Look-ups in named tables: a row name and a column name give one cell, copied from the table.

Table vib
          vir   fol  bavu  sozagan  dapamaz   fir  vitusan
buv      29.9  17.4  66.7     81.2     30.0  38.2     39.4
fosodul  28.9  66.8  32.5     46.7     48.7  33.6     39.8
buf      30.3  66.4  34.3     22.5     53.6  34.7     32.5
mer      47.1  41.5  16.9     34.2     33.1  29.9     47.0
temegu   30.3  44.5  40.9     77.4     34.7  34.1     46.9

What is the sozagan of buv in vib? 81.2
What is the vir of buf in vib? 30.3
What is the fol of buf in vib? 66.4
What is the fol of temegu in vib? 44.5
What is the fir of fosodul in vib? 33.6
What is the sozagan of fosodul in vib? 46.7
What is the vir of buv in vib? 29.9
What is the vitusan of temegu in vib? 46.9
What is the bavu of mer in vib? 16.9
What is the fir of buf in vib? 34.7
What is the fir of temegu in vib? 34.1
What is the sozagan of temegu in vib? 77.4
What is the dapamaz of buf in vib? 53.6
What is the vitusan of mer in vib? 47.0
What is the vitusan of buf in vib? 32.5

kek =
|  | dadudiz | tenuz | pofe | zukadu | gof | zib | ses | zogu | gutas |
|---|---|---|---|---|---|---|---|---|---|
| raz | 105 | 75 | 92 | 159 | 157 | 122 | 143 | 119 | 91 |
| bug | 194 | 122 | 164 | 216 | 123 | 144 | 82 | 169 | 213 |
| pafevat | 118 | 165 | 183 | 220 | 87 | 213 | 145 | 215 | 111 |
| donidi | 188 | 226 | 116 | 115 | 159 | 163 | 210 | 187 | 228 |
| kuded | 175 | 223 | 171 | 202 | 118 | 178 | 96 | 218 | 192 |
| figeb | 199 | 150 | 227 | 112 | 195 | 114 | 104 | 103 | 174 |
| vuli | 188 | 144 | 126 | 97 | 225 | 103 | 168 | 111 | 183 |
| rodobod | 165 | 227 | 161 | 202 | 118 | 179 | 104 | 211 | 197 |
| bogir | 147 | 52 | 76 | 185 | 121 | 167 | 191 | 160 | 152 |
| dez | 161 | 207 | 166 | 198 | 120 | 168 | 107 | 216 | 196 |
| memurim | 198 | 143 | 232 | 116 | 186 | 116 | 102 | 94 | 170 |

figeb, ses -> 104
pafevat, pofe -> 183
donidi, dadudiz -> 188
figeb, zukadu -> 112
pafevat, zib -> 213
raz, zogu -> 119
rodobod, gof -> 118
rodobod, zogu -> 211
donidi, zib -> 163
donidi, pofe -> 116
figeb, gutas -> 174
raz, dadudiz -> 105
memurim, dadudiz -> 198
vuli, gutas -> 183
donidi, ses -> 210
pafevat, tenuz -> 165
vuli, zukadu -> 97
memurim, gutas -> 170
raz, gutas -> 91

rimu.csv
,sab,zusam,ped,teg,zakug,fakulu,miked,fegapiz,farazak,vez
zeg,0.7,0.3,0.4,0.6,0.4,0.8,0.6,0.5,0.5,0.4
pupo,0.5,0.6,0.6,0.5,0.7,0.6,0.5,0.5,0.6,0.7
luk,0.7,0.6,0.6,0.6,0.6,0.6,0.5,0.5,0.5,0.6
pog,0.3,0.5,0.4,0.5,0.5,0.4,0.3,0.5,0.6,0.5
fazume,0.6,0.4,0.7,0.3,0.4,0.4,0.6,0.4,0.5,0.2
gabip,0.4,0.6,0.6,0.5,0.7,0.7,0.5,0.4,0.7,0.8
fef,0.5,0.5,0.6,0.5,0.6,0.5,0.6,0.4,0.5,0.5
kenonel,0.4,0.5,0.4,0.6,0.5,0.4,0.4,0.5,0.5,0.5
kib,0.6,0.6,0.6,0.6,0.7,0.4,0.4,0.6,0.5,0.5
fev,0.5,0.5,0.6,0.5,0.5,0.5,0.6,0.4,0.6,0.5
nez,0.5,0.5,0.5,0.5,0.6,0.5,0.5,0.5,0.5,0.5
nofod,0.5,0.5,0.5,0.5,0.6,0.5,0.5,0.5,0.6,0.6
fab,0.5,0.6,0.7,0.4,0.6,0.6,0.6,0.4,0.6,0.5
nek,0.4,0.5,0.5,0.6,0.6,0.4,0.4,0.5,0.5,0.6

What is the sab of zeg in rimu?
0.7
What is the zakug of nofod in rimu?
0.6
What is the vez of gabip in rimu?
0.8
What is the fakulu of fef in rimu?
0.5
What is the fegapiz of pupo in rimu?
0.5
What is the vez of nek in rimu?
0.6
What is the fakulu of gabip in rimu?
0.7
What is the zusam of fev in rimu?
0.5
What is the vez of zeg in rimu?
0.4
What is the vez of kib in rimu?
0.5
Row with the largest fakulu: zeg

